One vector is turned by the same rotation once a step. Each row is the vector after some number of steps, and that number follows the row.
The counts run from 0 to 273.
[ 1.25 -1.86 -0.85  1.98 -2.90  4.48  0.99 -0.32 -0.85  0.69  0.15  0.21
 -1.09 -3.04  1.12 -1.66 -0.24  2.59 -0.10 -0.36 -2.36 -1.21  0.57  1.98
 -2.39 -2.83  0.56 -1.73 -0.48 -0.76  1.18  1.85 -2.12 -0.95  2.48  0.15] => 186
[ 1.20 -0.91  1.91 -2.57  0.73  1.43  0.27  1.51  2.46  2.24 -0.26 -2.65
 -2.27  0.69 -1.76  1.93 -2.01  1.84  2.21 -0.30  0.04 -0.21  1.94 -0.56
 -1.00 -2.93 -2.73 -0.48  1.63  3.25  1.47  1.00 -0.76 -1.21  0.93 -0.58] => 166
[ 0.84  0.86  1.81  3.44 -1.10  3.20 -2.93  0.31 -1.30  1.13 -2.70  2.71
 -0.47 -2.75 -0.01 -0.47  1.45 -2.15 -2.37  1.05 -0.25 -2.65 -0.81 -1.98
  2.96 -1.26  1.24  0.59  0.94  1.39  0.40 -0.34  1.21 -0.23  2.15 -0.36] => 83
[ 0.21  0.69  0.92  1.31  0.29  2.30  0.52  2.21  1.87  1.00 -1.86  1.81
 -1.94 -3.81 -0.75 -0.79  0.13  0.95 -2.04 -1.77 -1.23 -2.64  0.76  0.24
  1.26 -2.30 -2.88  0.73 -0.16  0.17  1.95  3.27 -0.01 -0.65  2.16 -1.35] => 193
[-2.65  0.17  1.87  1.30  0.74 -0.36 -1.47 -0.05 -0.21  2.53 -2.36  1.74
 -2.14  1.87 -0.83  1.06  2.17 -2.00 -2.25  1.35  0.55  1.56 -0.09 -2.07
  2.81  1.14 -0.98  3.41 -0.65  1.96  1.51 -2.39  2.83  2.55  0.74  1.19] => 237
[-1.76 -0.21  1.61  0.00 -1.47 -3.20 -2.61  0.31 -0.51  0.67 -1.78 -1.14
 -0.26  1.79 -0.67  0.72  2.19 -0.82 -0.20  1.13 -0.95  2.49  3.69  0.93
  1.39  2.20  1.79  0.89 -0.54  0.44  0.77 -2.73 -3.18 -2.38  1.96  2.99] => 266
[ 3.01 -1.83 -0.11  0.58 -1.87  3.50  0.69 -1.53 -1.26 -0.45  0.25 -1.25
 -0.15 -3.59  0.57 -1.09 -1.51  0.45  0.13 -1.72 -1.30 -0.74  2.29  0.69
 -0.92 -1.82  0.10 -3.08  1.20  1.56  0.77  2.80 -2.27 -0.15  0.05 -1.93] => 183
[-1.25  0.50  1.72 -1.78 -1.44 -3.96 -1.77 -0.24 -1.63 -0.08 -1.86  1.72
 -0.88  1.59  2.47 -2.23  0.96 -0.80 -2.27 -1.53 -0.81  0.03  1.92  1.27
  2.45  4.09  0.67  0.88 -1.56  2.69  3.06  0.34 -0.95 -0.85 -0.63  0.12] => 254
[-0.62 -1.90  1.41  4.25 -2.13  2.52  1.40  0.88 -0.89  0.79 -0.65  0.35
 -1.95 -2.69 -1.10  1.82  0.80  1.69 -1.10 -0.01 -3.98 -0.08 -0.11  0.05
  1.05 -1.38  0.17  1.40 -1.45  0.38 -0.92  1.23 -2.51  1.02  1.57  1.44] => 66
[-0.28 -0.11 -0.23  3.29 -2.20  2.58 -0.68  1.53 -0.59  0.53 -0.87  1.55
 -0.33 -5.20  0.06 -1.31  1.49  1.73 -1.65 -1.40 -2.58 -2.25  1.17  1.84
  0.80 -0.63 -0.79 -0.28 -0.29 -0.93  1.25  1.99 -2.19 -1.55  3.12 -0.15] => 190
[-1.60 -1.97  0.83  2.11 -3.19 -0.92  2.61  0.02 -1.09  0.75  0.81 -2.56
 -1.22  0.78 -0.63 -0.86  2.08  3.39  1.77 -0.59 -3.03  1.46  1.92  1.67
  2.63 -0.55 -1.49 -0.20 -1.46  1.91  1.27  0.70 -1.57 -0.40  3.18  0.22] => 36
[-1.86 -1.17  0.86 -1.58 -1.57 -0.39  0.88 -1.58  0.18  2.47 -0.28 -1.74
 -3.08  4.68  0.57 -0.69  0.85  2.16  2.75  1.68 -1.16  3.51 -0.76  0.23
 -2.80  0.07  1.06 -0.79 -0.30  2.44  2.02 -3.67  0.50  0.10  0.52  0.99] => 140
[-1.77  0.30 -0.54  3.23 -2.12  3.07 -0.60 -0.39 -1.08  0.94 -1.46  4.15
 -1.48 -1.01  1.53 -1.82  0.69  0.15 -2.01  1.50 -1.70 -0.74 -2.98 -0.43
 -1.32 -0.38  0.47  0.51 -1.42 -0.55  1.74 -0.45  3.65  1.03  1.71  0.26] => 219
[-1.14 -1.83  1.04  5.25 -1.07  2.51  0.86 -0.17 -0.77  1.38 -0.74  1.70
 -0.23 -4.52 -1.51 -0.07  2.41  0.75 -2.44 -0.67 -2.57  0.38 -0.13  1.39
  0.59  0.68 -1.71  2.08 -1.62 -0.63  0.35  0.85 -0.33  3.05  0.05 -0.62] => 205
[ 0.42 -0.72  2.46  0.58 -1.89  0.85  2.65  0.81  1.54  0.87 -0.65 -0.67
 -1.82 -1.20 -0.42  0.33 -0.18  2.92  0.71 -1.37 -1.92 -3.26 -0.83  1.17
  1.53 -1.88 -2.23 -0.47 -0.57  2.94  2.36  3.14 -0.76 -0.76  0.93 -3.05] => 178
[ 0.75 -1.58  0.53  2.11 -2.89  4.20 -1.45 -0.06 -1.37 -0.26 -0.15 -2.25
  0.16  0.15 -0.69 -0.73 -0.25  0.49  1.37  1.54 -0.34 -0.05  2.19 -0.41
  1.10 -2.07  0.18 -1.87  2.46  1.61  0.52  0.80 -1.03 -2.38  3.78  0.78] => 49
[-0.56 -0.42  0.95 -3.71 -2.34 -3.52 -0.43  0.08  0.18 -0.50  0.52 -0.88
 -1.28  0.60  1.75 -2.38 -0.14  1.36  1.25 -2.48 -1.07 -0.07  2.93  1.83
  0.35  1.73 -1.29 -1.85  0.59  2.84  2.61  1.43 -3.06 -0.71 -0.69 -2.29] => 149
[ 0.10  0.39  1.00 -0.95  1.66  2.59  0.12  1.01  0.72  1.14 -2.90  4.99
 -2.16 -1.97  1.09 -0.65 -2.03 -0.41 -3.82 -1.30 -0.57 -1.87 -0.95 -1.10
 -1.41 -0.87 -1.36  0.89 -0.80 -0.27  1.87  3.45  0.21  1.21 -0.22 -0.58] => 88
[-0.44 -0.19  1.39 -3.76 -1.59 -2.87 -3.13 -0.62 -1.13 -0.02 -2.50  0.30
  0.14  2.35  1.21 -1.86 -0.81 -3.53 -1.75 -0.53  0.74 -0.26  2.50 -1.12
  2.88  2.67  0.49  0.51  0.37  3.78  2.21 -0.10  0.59 -1.01 -1.08  0.10] => 255
[-1.99  0.20  1.76  0.20 -1.75 -1.18 -2.51  0.14 -1.14  0.33 -2.07  1.05
 -2.49  3.29  1.32 -0.68  1.38 -0.97  0.39  1.49  0.77 -0.16 -0.23 -0.90
  3.05  2.17  1.76  1.67  0.40  3.10  1.94 -1.86  2.76 -0.87  1.13  0.71] => 252
[ 0.52 -1.57  1.52 -1.18  0.99  1.40 -1.88 -2.54 -1.11  2.22 -1.85  1.80
  0.04 -0.03  0.17  0.22 -1.06 -4.21 -1.93  0.20  0.38  1.72 -0.70 -1.19
 -1.79  1.84  0.28  0.17  1.38  2.80  0.89 -2.15  0.09  3.48 -3.83 -0.78] => 105
[-0.36 -0.64  0.24  3.66 -1.79  5.37 -1.55 -0.19 -0.44  0.17 -1.85 -0.50
 -0.17 -2.94 -0.74 -0.36  0.65  0.32  0.63  0.97 -0.10 -1.58  1.35 -0.03
  0.78 -2.86  0.09 -1.84  1.92  0.28  1.04 -0.67 -0.26 -2.24  4.12  0.69] => 188
[-0.84 -1.41  0.54  4.55 -1.32  2.51 -1.14 -1.51 -1.20  1.46 -1.08  1.14
  0.83 -4.40 -2.43  0.54  2.61 -1.65 -2.18 -0.13 -0.47 -0.44  0.10 -0.88
  2.84 -0.30 -0.21  1.13  0.46  1.49 -0.61 -0.51 -0.18  2.19 -0.66 -1.30] => 206
[-1.70  0.22  1.71 -0.88  0.71 -4.08 -2.67 -0.01 -0.69  1.56 -2.19 -0.38
 -0.59  0.98 -1.45 -0.33  2.66 -2.18 -0.81 -1.08 -0.30  3.15  3.27  0.66
  2.42  3.08 -1.77  1.31 -0.32  1.93  1.28 -2.48 -2.18  1.48 -1.05  0.76] => 131
[ 0.13 -1.66  0.98  0.17 -2.92 -1.88  1.83  0.54  0.19 -0.04  1.05 -2.69
 -0.80 -0.42  0.00 -1.36  1.18  2.13  0.70 -2.09 -2.90 -0.25  2.40  1.79
  2.63  0.64 -1.47 -0.85 -0.49  4.02  1.55  2.91 -1.04 -0.31 -0.01 -2.78] => 40
[-2.43  0.01  0.00 -1.63  0.16  0.41 -1.36 -0.10 -0.26  2.19 -0.94  2.28
 -2.70  2.97  1.26 -0.94  0.85 -0.06 -0.06  0.84  1.00  3.04 -0.12  0.39
 -3.73 -0.03  0.45  0.96 -0.81  0.10  1.80 -3.36  0.92 -0.71  1.32  2.89] => 125
[ 0.02 -1.66  0.94  4.52 -0.95  4.89 -0.22 -0.83  0.21  2.65 -1.48  0.74
 -0.06 -2.83 -2.55  2.14  1.97 -1.44 -0.82  1.75 -0.61  0.52 -0.42 -1.50
  0.63 -2.53 -0.40  1.03  1.21  1.18 -0.51 -2.07  0.53  1.63  1.69 -0.03] => 203
[ 0.24 -1.39  1.81 -1.79 -0.18 -1.52  0.55  1.63  0.84  0.45 -0.08 -2.25
 -1.54 -1.04 -1.48  0.89  0.22  1.54  0.30 -2.51 -1.06  0.80  4.15  2.15
  0.49  0.56 -3.10 -1.00  0.17  1.46  1.08  2.59 -4.78 -1.08  0.75 -0.40] => 164
[-1.52 -0.51  1.33 -0.72 -2.51 -3.53 -2.15 -0.67 -1.32 -0.36 -0.30 -2.89
 -0.60  1.32  0.18 -1.34  1.86  0.16  1.39 -0.65 -0.54  0.72  2.72  0.46
  3.67  1.67 -0.18 -1.44  1.02  3.25  2.55 -0.71 -0.81 -1.99  0.63 -0.92] => 146
[-1.36 -1.00  1.33  1.64 -3.06 -1.70 -3.04 -2.10 -3.02  0.39 -1.12 -0.17
  0.04  2.08  1.81 -2.36  2.13 -2.18 -0.24  1.25 -0.78  0.81  0.35 -0.87
  2.67  3.83  3.04  1.08  0.07  2.25  2.04 -2.81  0.44 -0.92  0.55  1.09] => 251
[ 0.76 -2.67  0.10  0.07 -3.29  3.28  2.36  0.34 -1.04 -0.16  0.94 -1.11
 -1.52  0.83  1.79 -1.73 -1.94  2.66  1.35 -0.29 -2.64  0.03  0.50  1.41
 -2.48 -2.16  0.29 -2.51 -0.11  0.65  1.64  2.71 -0.97 -0.88  3.29  0.58] => 47
[-2.63 -0.40  0.10 -0.05 -2.16 -2.84 -1.81  0.07 -0.36  0.11 -1.02 -1.64
 -0.35 -0.37 -1.70 -1.70  3.21  1.23  0.39 -1.12  0.05  2.27  4.34  1.83
  2.44  1.27 -2.45  0.45 -0.74  0.72  1.57 -0.96 -1.82 -2.39  3.17  1.13] => 22
[-0.88 -0.05  1.95  0.64  0.97 -0.58 -2.39 -1.16 -1.28  1.23 -2.67  2.41
 -0.09 -2.24 -1.14  0.93  1.46 -3.18 -2.96  0.26 -0.38  0.05  1.18 -0.77
  2.06  2.63 -0.60  2.46  0.08  2.18  0.41 -1.66  0.41  2.94 -2.72 -2.04] => 101
[-0.96 -1.10 -0.14 -2.55 -0.24 -0.54 -1.72 -4.22 -1.18  2.66 -1.08 -0.79
 -0.67  0.11 -0.76 -0.84  0.54 -1.71  1.13  0.82  0.97  4.26  1.18 -0.06
 -2.88  0.31 -0.18 -0.12  0.85  1.58  1.11 -4.04 -0.33  0.83 -3.03 -0.93] => 0
[ 0.06 -0.99  1.60  2.23 -0.73  1.04  0.49 -1.02 -1.29  0.44 -0.85  1.64
  0.08 -4.48 -0.86 -0.82  1.00 -0.59 -3.68 -1.98 -1.39 -0.83  0.07  0.37
  1.40  1.14 -1.07  0.83 -0.19  2.10  0.15  2.57 -0.08  4.45 -2.09 -3.33] => 209
[ 1.60 -1.51  2.61 -1.44  0.49  2.67 -1.03  2.19  1.98  0.96 -2.40 -0.02
 -1.30 -1.66 -2.27  1.21 -2.42 -0.43  0.02 -1.34  0.05 -1.92  1.86 -2.10
  1.62 -2.54 -2.53 -0.37  1.87  2.55  0.63  3.25 -0.14 -0.12  3.05  0.17] => 57
[-2.13 -0.82  1.03  0.73 -2.85 -1.90 -0.14 -1.43 -2.83  0.46 -0.69  0.82
 -2.01  2.35  3.41 -2.19  1.32  0.15 -1.28  0.44 -2.45  1.17 -0.91  1.31
 -0.26  3.61  2.02  1.31 -2.74  0.64  2.09 -0.77  0.16 -0.37 -0.17  2.23] => 250
[-1.17 -0.92  1.12 -1.99  0.22 -2.27 -1.40 -0.19  0.28  1.03 -0.23 -3.02
  0.16 -0.08 -2.27 -0.29  1.02 -0.64  0.79 -2.02  1.18  2.82  5.65 -0.27
  2.15  0.55 -3.90 -0.49  0.55  2.70  0.83  1.16 -1.68  0.12  0.57 -0.57] => 26
[-0.74 -0.33 -0.26  2.98 -1.73  5.02 -2.05 -2.32 -1.92  0.96 -1.38  2.67
 -0.47 -0.65  0.89 -1.46  0.57 -2.03 -1.19  1.89  0.32  0.47 -0.87 -1.68
  0.26 -0.75  1.35 -0.09  1.06  0.85  1.19 -2.01  2.94  1.06  1.06  0.13] => 218
[ 0.19 -1.22  1.42  3.45 -1.26  4.22  1.61  1.21  0.40  2.22 -0.14 -0.22
 -1.81 -0.94 -2.33  2.52 -0.23  1.49  0.60  1.01 -2.13 -1.08 -1.68 -0.44
 -0.17 -2.35 -0.35  1.38  0.13  0.66 -0.40  0.25 -0.93  1.06  3.09  1.45] => 65
